Small tables with named rows and columns. After each table, cells are looked up by row and column.

sodur.tsv
	mib	tavolo	gedugus	dires	pudeku	pel	sasatu	geveta
rilo	101	108	111	118	156	73	126	172
ved	15	111	192	113	149	82	127	150
gaf	120	111	106	111	63	145	109	140
koz	104	127	76	182	134	86	108	134
nubak	101	130	69	98	147	194	83	122
zim	80	141	109	118	87	68	52	94
zivisi	182	82	76	114	140	89	81	94
mano	121	127	97	119	46	148	104	144
fur	78	128	82	64	108	92	90	148
puperu	107	162	95	102	65	125	209	120
gerabez	70	60	93	97	121	132	149	156

pel of zivisi is 89
tavolo of nubak is 130
sasatu of zivisi is 81
dires of mano is 119
pel of rilo is 73
pudeku of puperu is 65
tavolo of zim is 141
geveta of koz is 134
pel of puperu is 125
dires of zivisi is 114
mib of fur is 78
mib of gerabez is 70
pudeku of zivisi is 140
Which row has the largest gedugus? ved

tage:
	giseki	ziri	kul	migorar
mupunid	7.107	7.174	4.067	1.220
liv	3.997	4.200	4.183	4.266
gege	5.941	5.865	4.129	2.520
vesiz	3.440	3.332	4.240	5.053
muvada	7.584	7.586	4.033	0.966
redu	5.444	5.240	4.146	3.267
nonalan	4.370	4.479	4.178	3.956
dezuzar	0.690	0.581	4.370	7.711
pifu	6.841	6.877	4.078	1.536
zaf	6.746	6.903	4.068	1.555
bonima	0.324	0.527	4.368	7.718
ruz	0.779	0.735	4.342	7.730
sus	7.436	7.351	4.049	1.170
ziguvik	5.837	5.722	4.127	2.744

nonalan, migorar: 3.956
ruz, ziri: 0.735
nonalan, giseki: 4.370
liv, kul: 4.183
vesiz, ziri: 3.332
pifu, kul: 4.078
mupunid, ziri: 7.174
liv, giseki: 3.997
ziguvik, giseki: 5.837
muvada, giseki: 7.584
bonima, kul: 4.368
vesiz, kul: 4.240
sus, kul: 4.049
zaf, kul: 4.068
redu, kul: 4.146
redu, giseki: 5.444
dezuzar, giseki: 0.690
zaf, giseki: 6.746
gege, ziri: 5.865
pifu, ziri: 6.877

maralez =
	tak	galava	detigi	kudumu	dumaduv	pim	mukoge	zugoku	nagib
rafipo	-385	514	437	544	265	432	539	-45	-278
pomobag	-495	315	-174	500	625	182	241	347	11
kep	23	493	728	436	-371	567	580	-547	-218
ziguk	619	-202	-93	-325	-114	-190	-250	198	446
suteg	-379	143	-249	313	671	-29	198	497	90

ziguk, zugoku -> 198
suteg, mukoge -> 198
kep, nagib -> -218
suteg, detigi -> -249
ziguk, detigi -> -93
kep, pim -> 567
rafipo, kudumu -> 544
pomobag, galava -> 315
pomobag, mukoge -> 241
pomobag, zugoku -> 347
kep, dumaduv -> -371
kep, detigi -> 728
pomobag, dumaduv -> 625
kep, galava -> 493
rafipo, pim -> 432
kep, tak -> 23

mosubu
|  | fazilid | vabi | kubo | modupir | zevu | tem | diz | kevole | pag |
|---|---|---|---|---|---|---|---|---|---|
| tukona | -6455 | -2149 | -2961 | 724 | 242 | -4709 | -2308 | 3762 | -1386 |
| veg | 1935 | -1746 | 229 | -1918 | -5920 | 1191 | -4030 | -1561 | -2615 |
| vekoba | -3037 | -6121 | 1891 | -141 | -720 | -1107 | 406 | -1841 | -1862 |
| sodanun | 2125 | 3889 | -8388 | -3103 | -5905 | -567 | -3054 | 1981 | -1973 |
| vogag | -3498 | -7438 | 3480 | 90 | 128 | -994 | 908 | -2381 | -1859 |
| bir | 8185 | -931 | 2197 | -5012 | -3366 | 6987 | -2649 | -8152 | 544 |
| pim | -2389 | -1795 | -1630 | -774 | -786 | -1575 | -2379 | 418 | -845 |
| riri | -922 | -4250 | 3308 | -34 | 86 | -23 | -1084 | -1351 | 2883 |
| lirogod | 1277 | -2083 | 139 | -3208 | -2408 | 3044 | -1988 | -2682 | -551 |
| nefiko | -1179 | -1023 | -1799 | -720 | -2807 | -417 | -307 | -62 | -1064 |

riri, diz => -1084
tukona, zevu => 242
tukona, vabi => -2149
bir, pag => 544
tukona, fazilid => -6455
pim, pag => -845
lirogod, pag => -551
nefiko, vabi => -1023
pim, fazilid => -2389
sodanun, pag => -1973
tukona, diz => -2308
sodanun, zevu => -5905
vogag, kubo => 3480

